x =
[[117 123 117 134 129 135 119 127 115 129 149 132 131 131 133 132]
 [147 128 141 119 110 111 146 119 147 119 132 126 123 121 120 116]
 [155 128 142 123 106 105 141 127 153 121 126 132 116 121 121 121]
 [116 120 117 132 134 133 116 128 121 136 144 132 133 136 133 130]
 [143 127 135 128 116 111 135 130 151 122 142 126 120 116 119 124]
 [109 125 120 130 136 137 117 126 106 129 112 128 130 134 135 134]
 [108 131 115 143 149 146 110 131 116 135 128 128 137 138 137 139]
 [137 130 143 133 120 112 140 131 135 127 115 130 121 118 119 121]]
x[0,0]: 117
x[6,0]: 108
x[2,4]: 106
x[7,12]: 121
x[3,15]: 130
x[3,7]: 128
x[2]: [155, 128, 142, 123, 106, 105, 141, 127, 153, 121, 126, 132, 116, 121, 121, 121]
x[6,15]: 139
x[4,7]: 130
x[1,10]: 132
x[1,14]: 120
x[:, 10]: [149, 132, 126, 144, 142, 112, 128, 115]
x[:, 2]: [117, 141, 142, 117, 135, 120, 115, 143]
x[1,13]: 121
x[6,1]: 131
x[:, 15]: [132, 116, 121, 130, 124, 134, 139, 121]
x[3,0]: 116
x[:, 6]: [119, 146, 141, 116, 135, 117, 110, 140]
x[1,12]: 123
x[7]: [137, 130, 143, 133, 120, 112, 140, 131, 135, 127, 115, 130, 121, 118, 119, 121]
x[5,0]: 109
x[:, 3]: [134, 119, 123, 132, 128, 130, 143, 133]
x[7,6]: 140
x[7,4]: 120
x[0,14]: 133
x[6]: [108, 131, 115, 143, 149, 146, 110, 131, 116, 135, 128, 128, 137, 138, 137, 139]
x[5,15]: 134
x[0,15]: 132
x[:, 14]: [133, 120, 121, 133, 119, 135, 137, 119]
x[1]: [147, 128, 141, 119, 110, 111, 146, 119, 147, 119, 132, 126, 123, 121, 120, 116]
x[2,6]: 141
x[0,7]: 127
x[7,2]: 143
x[1,15]: 116
x[3,8]: 121
x[4,14]: 119
x[4]: [143, 127, 135, 128, 116, 111, 135, 130, 151, 122, 142, 126, 120, 116, 119, 124]
x[3,3]: 132

m =
[[122 120 114 130 149 118 121 132 121 143 132 133 125 117]
 [123 119 113 129 150 121 121 133 120 143 136 129 125 118]
 [147 119 121 128 114 125 117 117 124 143 132 137 125 133]
 [127 130 119 100 134 132 121 132 132 143 132 127 125 139]
 [142 130 121 114 140 140 121 132 125 143 126 127 117 126]
 [127 119 121 131 125 134 121 132 132 143 113 116 123 120]
 [126 119 121 128 123 132 115 132 139 143 123 109 125 118]
 [127 119 127 128 125 140 121 132 103 143 128 124 140 128]
 [127 119 113 128 148 125 121 136 119 140 145 127 125 118]
 [135 119 121 128 121 119 117 118 126 151 132 148 125 124]
 [127 115 127 127 120 141 121 132 116 143 135 127 137 124]
 [127 119 121 128 125 116 120 122 122 155 128 149 125 124]
 [127 115 127 126 120 141 121 132 117 143 138 127 136 124]
 [127 116 125 122 121 139 122 132 121 143 148 127 132 124]]
m[0,0]: 122
m[3,3]: 100
m[8,11]: 127
m[9,11]: 148
m[:, 4]: [149, 150, 114, 134, 140, 125, 123, 125, 148, 121, 120, 125, 120, 121]
m[9,2]: 121
m[5,0]: 127
m[2,3]: 128
m[2,13]: 133
m[4]: [142, 130, 121, 114, 140, 140, 121, 132, 125, 143, 126, 127, 117, 126]
m[:, 7]: [132, 133, 117, 132, 132, 132, 132, 132, 136, 118, 132, 122, 132, 132]
m[12,10]: 138
m[0,5]: 118
m[12,2]: 127
m[4,12]: 117
m[0,10]: 132
m[2,12]: 125
m[5,6]: 121
m[8]: [127, 119, 113, 128, 148, 125, 121, 136, 119, 140, 145, 127, 125, 118]
m[12]: [127, 115, 127, 126, 120, 141, 121, 132, 117, 143, 138, 127, 136, 124]
m[4,7]: 132
m[3,11]: 127
m[4,2]: 121
m[9,0]: 135
m[3,2]: 119
m[11,9]: 155
m[12,12]: 136
m[8,6]: 121
m[:, 2]: [114, 113, 121, 119, 121, 121, 121, 127, 113, 121, 127, 121, 127, 125]
m[:, 5]: [118, 121, 125, 132, 140, 134, 132, 140, 125, 119, 141, 116, 141, 139]
m[12,9]: 143
m[1,11]: 129
m[6,13]: 118
m[9,12]: 125
m[1,1]: 119
m[12,11]: 127
m[10]: [127, 115, 127, 127, 120, 141, 121, 132, 116, 143, 135, 127, 137, 124]

arr =
[[155 151 152 132 151 135 156 131 156 156 127 152 133 144 136]
 [110 116 119 102 114 116 120 110 116 111 107 111 117 114 119]
 [111 119 118 140 121 144 114 146 110 107 142 116 145 119 141]
 [109 127 128 121 121 137 123 135 120 111 129 117 139 119 137]
 [150 135 132 149 140 126 134 131 137 149 143 144 128 142 128]]
Indices start at 0.
(0, 0)	155
(0, 6)	156
(4, 9)	149
(2, 7)	146
(2, 9)	107
(3, 14)	137
(2, 14)	141
(3, 12)	139
(0, 12)	133
(4, 8)	137
(1, 10)	107
(4, 13)	142
(3, 9)	111
(0, 3)	132
(1, 6)	120
(0, 9)	156
(0, 10)	127
(1, 2)	119
(4, 2)	132
(3, 1)	127
(3, 7)	135
(0, 5)	135
(4, 4)	140
(4, 11)	144
